128 stands for zero in the data rows.
Every row has a hidden score. How much higher is the second row's score than the first row's in each pair? 10 means about the same, 20 much higher and 0 much lower. The score is a weighted sum of the row's numbers plus the product of two more (or one squared), each taken from its middle value.
[112 123 104 127 148 137 160 111 174 131 146 128  94  82  85 146]
[127 123 120 107 126 134 133 114 142 126 137 106 101 113 112 144] -> 10
[176 111 163 126  83  69  77 133 114 122 113 124 139 143 141 120]
[149 120 160 132 105 122 107 128 137 136 130 124 120 114 115 134] -> 11
[ 96 150 101 126 170 151 176 115 126 149 132 113 134 113 145 138]
[149 121 137 135 113  99 105 116 150 126 143 135 109  85 104 140] -> 10
[114 128  98 126 144 136 137 108 138 135 138 124 120  98 128 106]
[218  92 191 168  51  72  45 194  39 148  51 102 207 168 212  59] -> 14
[168 115 146 137  86 105  96 131 102 128 101 121 152 166 154 105]
[ 89 155  95 149 167 172 179 109 112 142 103 156 152 133 159  95] -> 9
[ 75 141  93  97 194 175 178 111 170 130 184 148  88  80  92 130]
[100 146 112 131 165 139 148 116 115 132 134 109 149 157 139 112] -> 8
[137 120 114 114 120 122 124 130 127 115 136 123 123 123 105 122]
[143 107 136 142 107 108 121 126 116 143 105 133 150 145 146 109] -> 9
[130 128 115 112 131 124 123 132 150 113 160 127  98 102  94 140]
[120 104 105 127 143 156 145 125 113 143  94 108 143 153 147 114] -> 9
[128 109 148 141 125 128 120 143 128 113 121 136 125 121 132 131]
[151 107 138 134 107 106 105 159 106 129 127 119 153 141 155 120] -> 12
[134 117 145 135 120 113 126 120 138 132 150 155 110 117 105 129]
[159 121 154 126 104 100 108 128 135 142 145 130 111 104 105 135] -> 11
[123 124 116 130 128 113 108 129 164 137 163 152  87  98  90 169]
[161 130 177 137  78  94  80 134  94 114 124 127 158 177 163 113] -> 2
[166 107 158 144  88 102  78 178 153 106 146 113 104  97 111 138]
[ 67 162  83  98 202 188 200  85 122 124 115 127 132 143 133 110] -> 5
[109 134  98 116 134 152 146 111 164 123 145 124  93  93  90 150]
[149 125 154 135 105 116 113 129 139 126 128 127 110 112 128 134] -> 9
[146 105 141 138 113 128 110 136 120 139 120 141 129 122 139 139]
[132 123 127 121 128 139 125 119 139 114 138 137 114 128 120 121] -> 5
[ 99 155 105 124 165 159 175  90 109 129 105 120 151 144 141  96]
[151 117 156 140 103  94 111 150 111 136 130 127 148 165 153 111] -> 13
[160 106 175 142 102 106 102 124 102 119 123 118 148 142 154 108]
[145 135 166 118 110  96  99 128 140 115 136 130 113 133 114 144] -> 5
[132 119 129 126 128 128 127 118 176 109 156 147  77  95  92 154]
[149 133 153 139 105 113 117 124 113 143 109 113 146 150 155 113] -> 11
[159  99 147 141  95  82  88 140  35 184  50  89 221 222 210  90]
[118 125 122 124 138 127 134 117 162 146 147 146  96 108 101 132] -> 10
[140 132 164 132 110 108 108 135 149 131 137 132 105 100 107 139]
[168 114 155 151  92  89  87 139  85 134  91 108 169 143 170 105] -> 11
[123 116 134 119 146 133 130 122 125 133 144 138 121 132 109 144]
[ 97 136 120 131 153 161 152 101 112 141 124 146 148 152 167  95] -> 11
[135 121 139 122 130 121 117 137 143 116 162 125 114  99 111 144]
[192 135 164 124  65  58  57 152  88 125 141 131 177 198 173 103] -> 10
[134 122 119 120 122 119 129 146 135 130 143 118 125 111 128 132]
[122 119 116 120 137 134 141 141 152 127 135 133 108 107 116 119] -> 8
[120 124 133 116 134 120 113 117 140 132 125 125 120 120 119 125]
[131 105 137 123 124 114 107 115 127 115 136 109 132 115 130 136] -> 11
[135 133 126 124 119 140 120 134 121 141 126 134 136 128 139 116]
[ 73 113  72 104 176 174 188  94 201 105 186 147  58  69  60 141] -> 11
[124 105 115 115 130 117 136 128 255 159 252 244   0   0   0 194]
[ 75 128  86 104 182 179 190 109 128 138 128 137 137 106 131 130] -> 12
[128 120 141 127 117 128 115 128 136 120 119 128 125 160 124 131]
[134 118 114 131 112 132 124 118 126 132 139 121 132 136 131 126] -> 13
[163 133 149 135 107 100 107 135 182 121 176 152  84  72  78 145]
[ 75 142 102  65 191 154 177  92 175 134 159 156  69  79  77 161] -> 8
[115 107 112 122 130 142 150 136 110 133 112 121 142 172 139 121]
[171 136 176 124  90  91 101 136  81 151  92 107 174 179 176 115] -> 9
[143  96 126 126 111 109 117 133 119 116 131 132 137 109 112 140]
[166 105 163 149  96  87  87 163  91 139  78 125 159 166 175 107] -> 7
[128 142 124 122 128 140 123 155 167 128 149 143  97  68  92 143]
[ 80 136  80 103 156 129 163 123 219 101 217 179  33  44  57 161] -> 4
[163 132 165 160  82  98  96 151 124 128 139 128 141 125 121 102]
[153 126 135 130 103 103  99 147 139 119 129 126 117 121 127 135] -> 12
[ 85 135  86 116 174 176 181 106 127 139 134 120 130 122 127 126]
[145 115 147 150 109 104 121 126 123 134 140 124 135 131 132 121] -> 10
[150 107 152 128 103 111 105 133 118 139 117 117 140 141 141 116]
[110 141 112 122 148 154 158 131 127 126 105 119 121 130 126 139] -> 6
[157 109 139 155  94  91  94 145 125 112 128 117 126 135 145 121]
[135 120 139 147 120 124 120 131 115 149 130 136 133 142 118 113] -> 12
[118 124 136 122 133 144 129 134 141 125 134 125 123 114 121 135]
[145 128 131 128 114 100 116 134 119 144 122 107 135 127 125 109] -> 13
[ 93 116 116 109 171 165 137 118 153 126 151 145 101 107 108 133]
[144 124 151 150 116 101 112 138 124 132 127 128 133 124 128 114] -> 8
[ 76 151  85 109 182 169 167  95 151 112 141 138 117 104 115 136]
[132 139 104 128 124 139 127 129 136 129 106 135 103 122 122 135] -> 6
[124 125 143 145 144 144 141 137 132 134 150 135 145 156 121 133]
[127 126 144 131 126 119 141 131 181 110 152 139  94  87  79 144] -> 8
[ 96 151  99 110 167 153 179 140 135 118 133 114 121 115 121 138]
[147 131 160 146 116 117 107 138 113 116 100 105 147 133 164 115] -> 11
[ 88 124 101 106 170 176 170 114 168 135 170 144  77  68  72 169]
[107 144 108 116 145 128 161 124  90 145  94 101 158 142 161 135] -> 6
[ 89 156 103  87 151 146 165 117 215  88 209 153  57  82  41 159]
[134 130 152 124 123 100 126 130 112 138 136 120 143 132 152 102] -> 19
[127 122 140 124 124 122 124 144 179 113 155 131  96  70  85 146]
[127 113 136 122 124 111 127 135 135 117 147 123 121 114 117 128] -> 9
[ 57 171  36 109 195 202 179 108 149 128 144 147 104 108 101 165]
[ 57 127  41 107 208 190 193 100 219 111 223 167  26  54  21 165] -> 13
[102 145 100 106 144 156 147 128 158 126 147 153  97 100  70 147]
[ 98 127 102 100 158 163 151 123 160 122 158 139  90 106  80 147] -> 10
[134 131 129 143 118 118 131 132 119 123 121 109 143 135 134 118]
[138 109 126 127 117 130 130 139 138 138 131 122 116 112 126 145] -> 13
[123 156 116 118 146 147 140 114 140 117 148 122 111 111 117 125]
[142 134 136 132 122 122 128 122 126 136  99 130 139 120 142 131] -> 11
[ 84 146  91  77 196 184 183  81 103 133 112 114 170 168 150  88]
[130 124 138 124 120 123 127 124 124 119 123 143 134 146 136 122] -> 10
[117 129 135 129 133 145 132 135 178 126 171 147  76  77  69 154]
[ 39 161  53  84 210 207 225  57 149 150 147 128 103  90 109 128] -> 9
[110 146 110 100 149 158 139 112 146 142 140 112 125 122 123 131]
[104 136 112 130 153 140 154 101 113 128 114 135 151 161 149 131] -> 3
[123 145 134 119 130 124 131 140 139 125 150 128 129 116 124 129]
[161 121 146 146 110  95 103 146 136 111 134 140 119 113 121 150] -> 10
[150 139 143 121 101 108 111 131 137 127 139 110 121 103 131 131]
[ 98 154 105 123 154 141 152 131 119 127 125 137 133 149 135 137] -> 5
[122 122 114 150 140 159 128 145 159 123 147 136 108 105 104 130]
[154  97 151 154  91 112  95 148 135 123 113 133 135 126 121 136] -> 10
[151 116 131 127 111 110 100 138 147 127 136 146 107  98 116 153]
[139 122 132 140 115 107 122 130 127 125 111 132 119 117 110 129] -> 7
[114 110 126 115 141 158 142 121 130 112 126 119 122 132 119 135]
[139 122 113 120 124 129 121 107 157 132 136 130 107 107  97 125] -> 8
[156 117 151 115 101  90  96 150  99 132 110 124 155 148 155 137]
[ 93 154 109 110 152 154 165 104 151 116 159 138  92  97 100 138] -> 6
[110 123 120 135 155 155 160 122 171 125 147 142  78  81  93 142]
[148 137 139 159  96 116 110 145  86 119 107 133 184 190 182 102] -> 5
[169 101 177 140  89  94  73 165  89 128  99 113 164 138 159 127]
[132 133 131 131 138 134 142 121 108 135 116 113 165 153 157 117] -> 8
[123 137 117 137 129 127 127 114 178 105 167 150  68  63  62 152]
[157 131 158 141  93  97  91 153 117 104 133 134 149 139 150 102] -> 6
[138 127 130 144 118 122 125 127 109 142 126 126 146 136 154 126]
[ 36 157  30  56 214 219 196  90 205 104 174 157  48  65  50 158] -> 8
[ 80 143  84 110 165 160 178 118 136 125 150 129 118 109 139 145]
[133 116 116 124 121 153 124 135 110 134 112 125 147 148 136 120] -> 9
[137 121 144 122 114 136 124 134 120 129 134 112 142 125 142 125]
[142 132 138 135 114 117 111 125 114 127 121 137 143 144 148  94] -> 7
[103 148  88 122 160 137 144 119 168 127 170 119  89  93  88 154]
[158 134 164 150  99 119  94 154 135 135 137 136 131 141 122 145] -> 7
[129 129 124 116 123 115 139 155 139 133 136 136 119 118 125 146]
[140 123 137 132 119 115 119 131 145 145 146 145 112 141 108 135] -> 8
[171 124 152 135  84  95  83 145  58 151  77 115 184 166 177 119]
[161 111 158 141  94  95 105 140 123  99 154 118 121 136 138 117] -> 6
[ 91 145 101 110 163 164 148 101 149 122 146 132  99 110  99 159]
[141 124 134 130 106 103 122 135 136 124 132 124 118 111 110 119] -> 10
[140 122 133 145 116 123 134 129 116 153 109 127 134 138 114 117]
[102 132 114 133 152 132 149 120 179 125 153 144  84  93  85 151] -> 11
[ 89 138  81 129 168 168 165 116 130 139 128 110 126 121 134 109]
[115 132 118 105 130 137 140 130 136 134 124  99 116 119 126 128] -> 12
[140 124 131 134 113 134 108 134 128 116 120 127 122 118 122 145]
[ 31 158  56  66 223 226 222  87 192 103 182 133  61  52  57 172] -> 8
[ 92 146  91 139 167 185 154 127  93 151  85 123 168 184 155 110]
[125 112 100 155 142 131 138 129 140 144 143 144 128 115 121 125] -> 10
[146 110 155 158 110 105 103 142 126 139 147 140 125 140 125 116]
[ 98 143 120 124 155 140 144 126 107 148 126 117 155 145 133 129] -> 10
[124 121 127 120 127 121 131 131 144 126 144 118 121 103 130 120]
[171 117 165 144  89 107  85 145  95 126  94 123 168 144 148 118] -> 9
[149 125 152 139 102 104  92 135 124 146 114 129 133 124 133 128]
[112 110 124 133 150 156 144 137 153 116 146 135 100 103 107 160] -> 10
[114 121 128 131 143 135 144 114 166  99 153 142  90  94 104 148]
[ 98 109 110 126 162 159 148 108 169 106 170 139  79  89  71 144] -> 15
[138 127 127 143 120 128 114 131 132 124 141 115 121 110 140 133]
[154 109 131 128  95 109 106 123  43 170  68  88 180 194 222  95] -> 7
[ 88 138 105 136 165 174 159 126 126 119  95 117 130 138 135 114]
[145 122 136 149 107 115 109 131 128 110 135 139 138 124 132 119] -> 10
[154 143 158 146 104 104 108 144 121 117 132 119 135 112 137  96]
[ 34 146  43 132 191 206 223 105 107 145 105 121 138 123 149 130] -> 19
[141 120 150 135 108 123 118 124 125 128 116 123 125 134 128 120]
[132 111 128 142 136 134 123 113 143 119 147 127 106 106 115 134] -> 12
[103 134 120 120 152 149 145 106 111 141 108 120 146 129 141 122]
[118 128  85 113 136 137 140 134 135 125 123 105 132 112 144 132] -> 12
[140 125 156 129 116 102 113 134 110 128 131 138 144 145 140 105]
[101 134 134 112 165 155 164 128 113 132 119 138 146 144 139 118] -> 9
[149 134 147 145 102 130  98 137 116 148 104 135 132 129 134 160]
[ 86 141 120 115 168 168 178 112 141 117 123 146 119 116 111 128] -> 6
[ 86 118  71 125 172 153 169 120 155 126 149 149 101 104 112 149]
[132 103 143 121 120 128 126 129 147 111 145 131 106 121 104 134] -> 10
[117 134 134 130 133 127 126 136 144 119 145 128 113 103 102 121]
[136 124 103 145 116 109 125 134 118 141 115 119 145 128 134 117] -> 10
[ 71 112 105 100 202 186 187  94 159 133 167 129  97  81 101 131]
[151 107 149 117 100 120 114 129 122 132  89 137 141 115 146 128] -> 1
[135 125 136 137 128 131 139 115 143 126 146 149 117  97 103 131]
[137 114 142 132 116 126 122 118 139 113 152 111 105  86 108 125] -> 13
[161 119 163 142  94  98  86 139  75 140  70 124 182 175 172 110]
[104 129 105 114 150 131 125 116 123 139 124  74 143 134 139 115] -> 17
[126 129 126 143 121 135 127 127 103 120 102 149 154 166 141 122]
[127 137 129 150 132 124 139 113 169 102 154 145  92  99  78 144] -> 10
[132 129 136 127 136 135 121 132 213 106 207 150  47  60  57 170]
[116 124 111 109 153 148 138 121 181 120 188 153  66  71  73 153] -> 12
[151 104 145 159 104 110 105 151 114 115 113 131 139 128 131 126]
[131 113 148 130 112 128 109 124 130 118 111 130 133 121 132 141] -> 9
[ 55 145  90 100 223 197 204  82 147 125 146 125 114 120 119 137]
[104 117 126 122 142 147 136 127 191 112 176 149  54  78  73 141] -> 9
[ 74 153  82 104 170 136 171 101 172 129 157 123  82  92  70 137]
[247  96 230 186   0   0  21 183  64 145  90  73 206 220 182  54] -> 11
[116 155 110 124 139 130 143 125  68 168 102 113 191 167 192  75]
[149 115 139 132 118 140 128 116 120 138 110 119 135 154 136 135] -> 8
[127 114 120 125 126 134 129 137 117 125 131 116 143 134 138 120]
[142 111 154 153 114 121 122 129 112 131 106 110 139 147 143 125] -> 10
[145 126 141 140 114  87 123 130 121 146 113 129 146 144 133 127]
[156 119 161 149  94  89  91 152 117 117 123 119 143 132 128 105] -> 9
[119 136 128 140 137 132 145 132  88 141 109 145 170 171 156 118]
[101 139 101 126 161 153 165 126 106 137 104 124 156 155 163 122] -> 10
[154 115 127 147 103 110 120 139 112 117 123 118 152 146 157 133]
[161 125 160 132  99 100  90 131 102 140  98 130 151 136 156 116] -> 11
[ 54 141 100 106 200 186 210 104 152 124 158 125  90 100  92 136]
[187 120 156 139  83  87  89 146 126 125 124 125 136 132 140 142] -> 8
[159 131 149 135 103  86  95 149 119 117 133 123 123 143 133 133]
[ 75 139  86 124 181 178 195 102 153 122 124 139 117 135 122 138] -> 8
[173 113 164 142  88  95  89 149 104 120 119 131 158 160 157 110]
[137 124 129 123 113 114 122 132 113 140 119 133 149 133 154 104] -> 13
[111 124 109 111 139 137 147 136 217 121 211 152  27  27  47 152]
[102 133 121 136 152 144 141 103 108 134 108 123 148 147 143 118] -> 7
[140 121 154 134 115 116 128 128 130 132 113 117 138 145 120 121]
[161  99 145 151 102  98  97 141 103 131 112 119 154 119 142 107] -> 14
[116 130 124 165 150 148 164 159 198 130 179 108  49  68  49 134]
[ 91 123 106 101 156 173 161  94 178 101 149 141  74 115  77 143] -> 4
[147 131 136 153 111 123 111 138 171 127 168 149  87 100  92 168]
[137 140 124 133 114 115 117 142 133 112 131 131 129 124 125 129] -> 9
[188 113 176 123  68  68  62 152  90 126  95 117 169 194 166 130]
[129 135 129 135 128 125 111 121 126 134 106 140 124 136 123 139] -> 7
[ 96 124  98 114 163 158 153 108 150 120 146 139 109 109 103 136]
[143 107 134 141 109 101 113 142  92 143  91 114 156 174 175 100] -> 9
[149  92 143 141 120 131 110 137 115 133 123 126 139 129 142 128]
[144 134 147 144  99  84 100 143 105 153 111 106 150 140 157 109] -> 9
[ 92 131  75 116 159 156 156 100 165 134 152 131  89 100  92 133]
[121 130 135 123 142 146 136 141 114 132 101 131 154 160 146 104] -> 10
[126 120 122 120 130 130 119 139 139 134 142 121 119 104 104 127]
[ 99 137 112 150 157 170 149 131  66 139  63 177 189 220 195  94] -> 1
[127 137 126 122 139 136 122 113 124 115 142 119 133 113 116 126]
[182 120 173 142  79  93  88 143 116 134 118 126 144 137 142 120] -> 10
[ 89 121  99 117 171 145 165  99 112 137 124 108 152 144 152 118]
[ 86 153 108 115 167 190 168 121 147 126 142 137 108  97 109 141] -> 7
[210  96 195 180  55  76  46 160  79 166  77  99 169 170 171 111]
[147 123 149 155 107 102 108 131 112 140 100 123 144 124 126 119] -> 9
[135 127 140 131 116 107 113 142 127 117 124 119 123 130 131 119]
[128 115 129 145 124 135 133 131 138 116 151 133 108 117 127 136] -> 15
[152 118 138 146 101 103 106 133 103 124 102 136 164 165 157 117]
[103 148 102 133 148 150 150  92  93 137  85 117 149 172 144 105] -> 5
[ 73 154  97 117 187 151 180  99 159 124 163 130  78  95  81 135]
[203 101 182 127  60  47  65 139  77 138  89 136 166 189 164 121] -> 8
[141 128 130 132 118 104 110 129 136 134 152 142 120 123 133 132]
[ 79 122 104 130 181 164 175 123 134 132 135 116 128 113 120 142] -> 14
[173 109 145 139  89  98  85 135  96 136 109 120 165 147 153 113]
[ 80 148  72 123 173 133 187 117 158 134 164 110  98  90  90 131] -> 11
[ 83 153  91 120 185 168 169 134 128 137 117 117 124 127 133 119]
[ 91 132 109 131 166 176 165 116 143 124 132 126 117 117 127 146] -> 12
[156 108 145 130  93  95 108 131 108 127 110 140 142 144 142 111]
[153 123 149 129  94 107 111 146 162 104 139 143  96  97  99 140] -> 9
[165  91 169 148  87  64  83 148  84 136  96 129 165 169 167 126]
[131 126 134 130 129 114 130 141 125 121 116 111 127 117 117 143] -> 9
[126 119 122 136 138 137 135 116 134 141 116 137 125 123 112 115]
[152 122 138 136  98  96  95 133 110 137 110  96 149 134 128 132] -> 17
[119 144 127 130 140 150 137 134  93 152 113 130 160 139 151 130]
[139 117 139 109 110 124 118 144  55 170  71 107 210 200 195  81] -> 10
[148 133 148 125 113  99 116 128 118 138 111 135 149 114 139 128]
[ 80 148  95 116 169 161 172 112 113 153 127 115 143 144 149 113] -> 10
[145 137 122 143 102 109 136 137 122 137 121 100 132 131 143 143]
[ 88 152  97 135 163 165 183 122 127 130 120 106 137 137 134 132] -> 9
[145 135 154 134 108 106 100 123 130 138 146 127 123 128 139 110]
[150 124 143 121 118 111 105 135 139 130 135 132 125 129  99 135] -> 12
[150 127 159 136 106 118 104 149 108 147 120 117 149 149 160 124]
[142 113 144 119 108 105 127 143 131 142 134 146 118  92 118 139] -> 11
[130 129 134 133 132 157 125 126 131 107 128 146 122 130 143 121]
[133 125 125 144 116 115 107 141 137 126 127 113 114 128 118 145] -> 14
[154 106 143 118 103  96 119 143  94 134  98 127 160 160 163 112]
[141 106 139 139 121 101 126 142 116 126 130 151 134 141 145 143] -> 11
[ 86 138  99  91 173 156 193 130 108 134 116 138 153 134 135 120]
[150 101 139 130  97  87  99 131  87 136  82 132 175 179 176  98] -> 10
[132 130 128 151 120 124 134 145 134 144 144 112 121 125 122 136]
[172 139 163 147  91  76  95 133 101 122 123 120 151 154 143 121] -> 5
[101 140 100 127 162 170 155 114 136 125 108 124 121 107 122 136]
[156 125 151 141  93 101 100 155  70 127 106 115 191 186 175  92] -> 9
[153 130 134 146 101 103  98 138 109 136 116 126 150 157 155 116]
[105 135 109 133 153 150 139 128 165 115 175 108  82  81  78 158] -> 14
[189 123 194 137  74  98  60 161  51 147  62 138 186 186 191 127]
[169 110 169 137  90  93  86 158  72 135  77 100 179 196 189 111] -> 10
[109 124 102 136 137 123 147 126 174 118 165 140 106  96  87 122]
[140 134 135 143 118 119 110 138 117 118 105 119 140 150 159 125] -> 7
[123 138 138 135 127 137 143 107  56 165  75 104 200 193 188  99]
[121 123 133 135 134 126 122 140 161 102 154 149  92 110 100 139] -> 6
[144 102 133 144 103 100 117 127 122 120 139 121 137 124 128 136]
[137 136 135 138 113 123 115 129 150 118 141 119 107 108 125 148] -> 8
[ 56 131  58 124 189 201 190 116 244 105 250 160   3  18   2 172]
[113 121 101 122 148 152 143 123 155 107 146 142  96  89  90 145] -> 4
